Each row of X is roughly a mix of the hidden directions of one of a few groups; some rows fit no group.
X:
[[ 2.90 -0.71 -2.68 -3.79 -0.73 -0.92  0.22  0.53  1.41 -2.05  0.48]
 [-1.15  2.59 -0.40  3.70  0.39 -2.06  0.15 -1.03  3.10 -0.49 -1.16]
 [ 2.00 -0.85 -2.13  3.15  0.52 -1.95 -1.55  1.93  0.54  2.98 -0.25]
 [ 3.33  1.31 -1.94  2.18  0.10 -2.29 -1.87  0.04  2.15  1.88 -0.61]
 [ 2.29  0.07 -3.26  1.92 -0.97  2.26  1.96 -1.82 -0.46  0.44 -2.34]
 [-3.17 -2.08 -1.56  1.15 -0.22  0.29 -0.95 -1.45 -0.81 -1.35 -3.86]
 [-2.44  2.35  0.87  0.13  3.07 -0.42 -3.31  0.08  1.09 -0.93 -1.93]
 [ 3.52 -0.62  1.60 -1.13  0.60 -0.70 -2.59  1.93 -1.46  1.74  2.36]
 [ 0.86  1.81 -1.44  0.96  1.69 -1.09  2.12 -1.54 -3.74  0.95 -2.41]
 [-0.68 -0.96  0.42 -2.72  0.71  2.54  0.60 -1.90 -1.15 -2.82 -3.08]
 [ 2.02 -3.99 -0.98 -1.76 -1.19 -1.03 -2.76  0.69 -0.22  0.31 -1.96]
 [-1.17  1.12  0.79  0.68  2.00 -1.80  1.51  1.28  0.36  4.85  0.30]
 [ 0.12  1.95 -2.24  2.65 -2.12 -2.36 -1.54 -0.64 -0.42 -0.16 -3.10]
 [ 4.17 -2.97 -2.11 -1.65 -1.38  0.81  0.27  0.20  0.18  0.42 -1.53]
 [ 1.13  0.07 -2.87  0.32 -2.89 -1.84 -0.89  1.35 -0.98 -2.21 -2.97]
 [ 1.13 -0.96 -0.32  0.72 -3.12  2.56  1.15  1.47  0.90 -0.76 -3.82]
 [-3.23  0.82 -0.63 -0.64  1.92  0.64  0.50  0.13  3.48  3.12 -0.68]
 [ 1.08 -1.94  0.40 -2.10 -0.65 -2.45  2.69 -0.41 -2.10  0.70 -3.22]
 [ 1.72  2.42 -1.66 -3.11 -2.00  0.11 -1.12 -0.19 -0.50 -3.37 -0.66]
 [ 0.56  0.36 -2.15  5.20  0.62 -0.83 -1.17  0.83  1.11  1.44 -0.06]
 [ 1.37  2.99 -0.87 -0.07  0.67 -0.44 -0.34 -1.91 -4.24 -1.84 -1.11]
 [ 1.33 -2.51 -0.99 -1.91 -1.40  3.33  0.16 -2.33  2.52 -0.91 -0.42]
 [ 0.21 -1.10 -1.37 -1.39 -0.08  1.03  1.38  0.78  1.01  1.73 -5.09]
 [ 0.70  1.48 -0.33 -0.30  0.35 -0.53 -2.73  1.06 -4.47 -2.35  1.12]
 [-1.41 -1.78  1.42 -3.74  0.25  1.47 -3.52 -0.95  0.23 -0.82 -1.09]
 [-1.09  2.80  0.51 -0.96  2.39 -2.06  2.62 -0.84  0.12 -0.28  3.28]
 [ 0.57 -3.82  0.38 -0.39 -0.39 -1.88 -0.39  1.70 -3.59  1.92 -0.20]
 [-0.11  1.67  1.87 -4.48 -1.19  1.33 -0.52  0.73  2.11 -0.79  1.79]
 [-3.87  1.61 -0.33 -0.34  0.04  2.94 -2.35  0.79  1.69  0.33 -1.75]
 [-3.02 -3.74  0.95 -2.16 -1.13  2.20 -0.18 -0.77 -0.13 -1.48 -0.99]
 [ 1.25  0.39  2.04 -3.11 -1.12 -1.37 -0.92  3.48 -2.21  0.53  1.32]
 [ 0.07  0.67  1.30 -3.78  0.55 -1.44  1.83  1.29  0.87 -1.85  3.25]
 [-0.48  0.54  1.64  4.01  2.24  0.24 -0.09  3.62  1.02  0.16  0.18]
 [-2.00  2.49  0.85  2.93  0.61  1.15 -0.82 -2.58  1.20 -1.33  2.63]
 [-0.26  0.94  2.50  1.45 -0.44  1.75 -3.11 -3.75 -0.14 -1.41  0.55]
 [ 3.40 -2.97  0.59  0.43 -0.25  0.96  2.78  2.32 -0.20 -1.42 -1.23]
 [-0.43 -1.10 -2.21  1.60  2.77 -2.82  1.39  1.20  0.83  3.16 -0.27]
 [-1.83  0.01  1.47  4.73  1.02  0.31 -1.18 -0.35 -0.80 -1.91  1.95]
 [-0.77 -2.54  0.58  0.13 -1.14 -2.11 -0.30  0.14  2.44  1.66 -4.08]
 [ 2.00 -0.23 -1.91 -1.17  2.74  0.99 -0.14  0.62 -2.48 -0.37 -3.78]
 [ 3.05  0.82 -1.09  1.83 -1.65  3.00 -1.11 -0.54 -0.21 -3.16 -0.91]
 [-0.42 -0.95 -1.27  2.99 -1.94 -0.36 -3.84  1.68  1.62  1.60  0.56]
 [-2.14 -1.18  0.16  2.48 -0.03  1.86 -0.87 -0.10 -1.85  3.25 -2.87]
 [ 0.34 -3.62  0.87  0.92 -1.13  1.65  2.75  0.84 -3.26  0.12  0.93]
 [ 0.75  3.01  2.96 -0.97 -0.41  0.14  0.76  0.37  2.62  0.97  3.25]
 [ 2.51 -1.81  1.19  2.01  0.22 -1.29  0.61  1.97 -2.92  2.91  0.75]
 [-1.15 -2.57 -0.64 -4.07 -1.02  0.39  2.22 -1.11 -1.33 -0.18 -2.13]
 [-0.91  2.22  1.26  3.56  0.25 -0.38  1.43  0.65  2.39  3.12  0.68]
 [-0.54 -1.68  1.03 -0.33  0.27 -0.36 -5.33  1.01 -1.74 -0.04  1.27]
 [-0.24  1.15  0.02 -3.26 -1.94 -0.21 -0.61  1.04 -1.92 -2.27 -3.53]
 [-0.45  4.02 -0.06  2.13  1.47 -1.95  1.86 -2.31  1.06 -0.59  1.17]
 [ 0.58 -0.12  0.79 -4.16  2.35 -0.61  2.75 -1.40 -0.92 -1.25  1.55]
 [-0.74  0.23 -2.44 -2.25 -1.20 -0.80  0.32 -1.62 -1.85  1.32 -4.12]
 [ 0.22 -0.66 -0.80  0.57 -1.71  3.33 -1.61 -0.37 -0.34 -3.07 -3.30]
 [ 1.82  0.40 -2.10 -4.94  0.05  0.20 -0.01  2.19  0.05  0.67  1.00]
 [ 1.58 -2.04 -1.02  1.85 -2.01  0.40 -0.80  4.42 -0.80  0.16 -1.55]
 [-2.61  0.03  2.28 -3.19  0.31  1.63  2.06  0.02 -0.38 -3.02 -0.41]
 [ 3.83 -1.08 -0.47 -3.57 -1.67 -0.79  0.81 -0.12 -0.27 -2.21  0.85]
 [ 0.19  3.15  2.00 -1.52  0.28  0.43  1.97  1.99  1.46  1.12 -3.29]
 [ 0.84  2.51  1.78 -3.61 -1.28  0.09 -0.60  1.00  0.71 -2.70  2.14]
 [ 1.54 -0.57  0.71 -1.67 -0.14  4.48 -1.95 -1.00 -1.94 -1.42  1.40]
 [-0.54  1.32 -1.94 -0.60 -2.75 -1.64  0.18 -3.78  2.68  0.81 -0.22]
 [-0.57  1.11 -1.92  4.85 -1.29 -0.05  0.29  0.64  0.79  1.68 -2.04]
 [-2.24 -3.12  0.52  2.16  0.54 -1.25 -0.92  0.94  2.00  2.96 -1.59]
 [-3.10 -1.57  1.18  0.72 -2.97  0.51  2.10  0.26 -0.30  1.02 -3.15]
 [ 3.59 -0.46  0.24  0.84 -1.25  2.25 -2.79  0.28  2.21 -1.16  2.01]
 [-1.00  2.15  0.92  2.81 -0.47 -1.05 -1.15 -3.18  2.98 -1.18 -1.12]
 [-1.18 -2.43  3.42 -1.44 -1.32  0.25  2.46 -1.49 -2.69 -0.48  0.10]
 [-3.46  2.01  2.83  1.31 -0.35 -0.09 -0.37 -2.86  1.15 -1.63  0.66]
 [ 0.78  0.13 -0.10 -4.91 -2.42  1.75 -0.13 -0.74  0.14  1.03 -1.82]
 [-2.80  0.50 -0.40  2.06  1.14 -1.77 -2.93 -1.11 -2.91 -0.51 -1.76]
 [-2.38 -1.02 -1.15  1.73  0.95 -0.91 -1.18  3.67 -2.65 -1.46  1.35]
 [-1.89  3.54 -0.10  1.66  2.00  1.07  1.95 -2.45 -0.65 -0.30  2.06]
 [ 0.72  1.46 -0.67 -2.45  2.26 -2.28  0.88 -0.80 -1.26 -0.97  3.91]
 [-1.98  2.43 -1.34 -0.63 -0.85 -3.20  0.56  0.73  1.65  2.48  2.43]
 [ 0.57  0.52 -1.96 -0.73  0.78 -1.72  0.09  3.94 -0.54  0.00 -3.77]
 [-1.91 -2.75 -0.17  1.39  1.60 -3.88  1.47 -1.56 -1.50  0.24  0.94]
 [ 2.49 -1.24  0.33 -2.02  0.52 -2.32 -1.74  1.27  0.97  1.82  3.48]
 [-3.00 -4.34  0.06 -1.40 -0.10 -0.89 -1.80  1.40  0.79 -1.06 -1.04]
 [ 0.07  2.23 -2.56  3.50  0.06 -1.59 -2.06 -1.06  0.90  2.34  0.80]
 [ 0.61  1.90 -0.96 -1.27  0.07 -0.53  3.16  1.19  3.35 -2.65 -1.46]
 [ 1.19 -3.34 -0.43  0.71 -0.58 -1.87  0.21 -2.63 -2.22 -1.61  2.65]
 [ 2.93 -2.40 -3.82  1.04 -2.02  0.55  0.27  1.02  0.61  0.61 -1.52]
 [ 0.94 -0.27  0.84  3.57 -0.86  2.66 -0.07  1.17 -0.87  2.08 -3.15]
 [ 4.93 -1.95 -0.07  1.33  0.40  1.91 -1.68  0.75 -0.63 -0.54 -0.92]
 [-1.37 -0.88  0.51  0.38  0.33  1.27 -0.18  2.01 -0.59  4.47 -3.07]
 [ 0.45  3.01 -0.29 -3.06 -1.58 -0.47 -0.43 -0.33 -0.22 -4.03 -0.78]
 [ 1.19  2.44 -1.96  3.86  0.91 -0.79 -2.31 -1.87  0.51  1.07 -0.87]
 [-4.59  0.36  1.67  0.21 -0.40 -1.43 -1.64 -0.52 -0.11  1.82  2.47]
 [ 1.81  3.65  0.99 -3.59 -1.91  0.27 -0.34 -0.31 -0.02 -1.17  1.69]
 [ 1.78 -0.80 -2.63 -0.41  0.82  1.46  2.27 -0.87 -1.73 -1.32 -3.77]
 [ 3.46 -1.94 -1.71  0.14  0.46 -3.00  1.89 -1.28 -0.48 -0.59  2.22]
 [ 1.68  1.56 -1.35 -2.02  0.74 -1.97  3.44 -1.78  2.27  1.53 -0.69]
 [-0.65 -2.19  2.64 -1.08 -1.36  0.44 -2.11  1.84  0.46  0.92  3.79]
 [ 0.19  0.52  0.85  3.34  2.06 -0.47  0.03 -0.79  0.65  4.51  0.74]
 [-0.60 -0.60 -1.92  1.23  1.83  2.33 -0.37  1.47  4.59 -0.23 -0.68]
 [-0.61  5.00  1.72 -1.79 -0.65 -0.04  1.26 -1.37  0.90 -1.32 -0.75]
 [-3.13  1.43  1.28  3.38 -0.70 -2.59  0.42 -1.84  0.60  1.24  1.00]
 [-0.02 -4.87  1.23 -1.39  0.62  0.30 -0.17  0.27  1.57  2.05 -2.03]
 [-1.31  4.73  1.37  0.10  0.56  1.09 -1.15  1.63  1.50  1.59  1.55]
 [ 1.23  0.20  0.02  0.30  4.19 -0.28 -2.20 -3.00  0.99 -1.37 -1.62]
 [-0.40 -2.56  0.75 -1.92  2.98 -1.44 -1.09 -1.39 -0.90 -3.09  1.77]
 [-4.46  0.02  1.90  0.89  0.28  2.01 -0.90 -2.12  2.21  0.08 -0.11]
 [ 2.74 -0.77 -2.17  1.70 -1.51 -0.01 -0.86  2.39  1.75  1.69  2.87]
 [-3.55  3.01  0.23 -2.57 -0.44 -0.79  0.91 -0.27  0.13  0.31  2.90]
 [ 2.35 -0.50 -1.44 -0.09  0.14 -4.10  1.70 -1.80 -1.84 -1.27  1.66]
 [-3.20 -0.45  1.05  3.30  0.51 -2.27 -0.96  2.00  0.57  1.85 -1.44]
 [-0.76 -0.98 -1.94 -1.57 -0.36 -0.36  3.56 -1.71  0.53 -2.09 -3.21]
 [-1.37  3.69  2.57 -2.61  0.22 -1.73  0.77  0.44  0.88 -1.02  2.00]
 [ 1.89  3.40 -1.21 -0.99  1.39 -1.55  1.37 -3.00 -2.15 -0.66  0.88]
 [-1.14 -1.65 -0.34  1.47  2.01 -2.76  2.37 -0.55 -0.46  3.68 -0.98]
 [-2.50 -4.63 -0.49 -1.54  1.80 -0.55  1.46  0.23 -0.05 -0.49 -1.53]
 [ 0.82  1.43  0.72  3.51 -1.63  0.91  1.64  1.92  2.39  2.58 -0.92]
 [ 4.77  0.35  0.70  2.97 -0.13 -0.26 -1.69  0.66  0.15  0.96  1.42]
 [ 0.85  2.73 -4.11  1.62  1.41  0.09 -0.17 -1.30  0.58 -0.28 -2.60]
 [ 3.44 -1.47 -1.53 -1.06 -0.08 -1.65  2.40  0.18 -0.31  0.74 -3.47]
 [ 2.37 -0.08 -2.89  1.06 -0.37 -0.40  4.43  1.25 -1.20  0.49 -0.59]
 [ 0.33 -0.68  2.66 -1.99  2.01  1.65  4.14 -0.95  0.96  1.12 -0.05]
 [ 1.81  1.76 -2.09  1.79 -1.14  2.01  0.08 -2.88  2.14 -2.38 -0.87]
 [ 1.79  0.84  1.31  1.38 -1.25  1.73  3.13  0.11  1.71  1.97 -3.14]
 [-0.82 -3.57  0.61  0.11  2.04  1.35 -1.52  1.25  0.50  2.05  3.24]
 [ 0.49  0.69 -1.95  1.19 -1.09 -1.83  2.15 -3.80 -1.47  1.43 -2.22]
 [ 0.58 -2.09 -1.76  0.18  1.42  1.51  2.46  2.73 -3.50  0.27 -0.80]]

Here is one row of each group, with its name. Which group are the others in?
[ 0.61  2.58 -2.36 -0.63 -1.63  1.73 -1.14 -2.90 -0.93 -3.00  0.63] : G
[-0.27  1.48  0.82 -1.20  0.61 -1.45  3.21 -3.83  1.86  1.34  1.22] : H
[ 0.39 -1.84 -1.77  0.33  0.72 -1.20 -2.89  3.38  0.63  3.03  0.73] : U

[-3.24  3.95  0.00 -2.93  0.91 -0.63 -0.51 -0.76  0.42 -0.31  1.25] : U
[ 2.58  1.24 -1.11  2.71  1.52 -2.82  0.11  2.48 -0.87 -0.74  2.01] : H
[-3.62  0.15  0.05  3.51  2.81 -0.79  0.50 -0.21  1.97 -0.64 -0.20] : H
[-0.31 -3.85 -1.08  1.68  0.45 -1.58  1.91 -3.29 -0.89 -0.55 -1.20] : H
[ 1.45 -2.21 -0.31  3.61 -0.87  0.85 -1.94 -2.70  0.73 -0.22 -2.32] : U
[-2.59  1.97  0.39  1.83 -0.79 -1.98  1.23 -4.13 -0.06  0.51 -1.03] : U
[-3.95 -1.36  2.95  1.20  0.96 -0.44 -1.21  0.41  2.12  1.91 -0.18] : G
[ 1.79 -1.86 -1.77  0.57 -1.35 -1.51 -0.61 -2.88 -3.03 -1.61  1.98] : H
[ 0.03 -1.44 -2.07 -1.78 -0.16  2.88 -0.53 -0.93  4.15 -1.52 -0.12] : H
[ 1.66 -0.31 -3.05  0.86 -1.05  1.10 -0.12 -3.62  0.66 -0.66 -3.07] : U
[-1.03 -0.57  3.20 -1.46  2.32  1.48 -2.53  1.34  0.62 -2.55 -1.47] : U
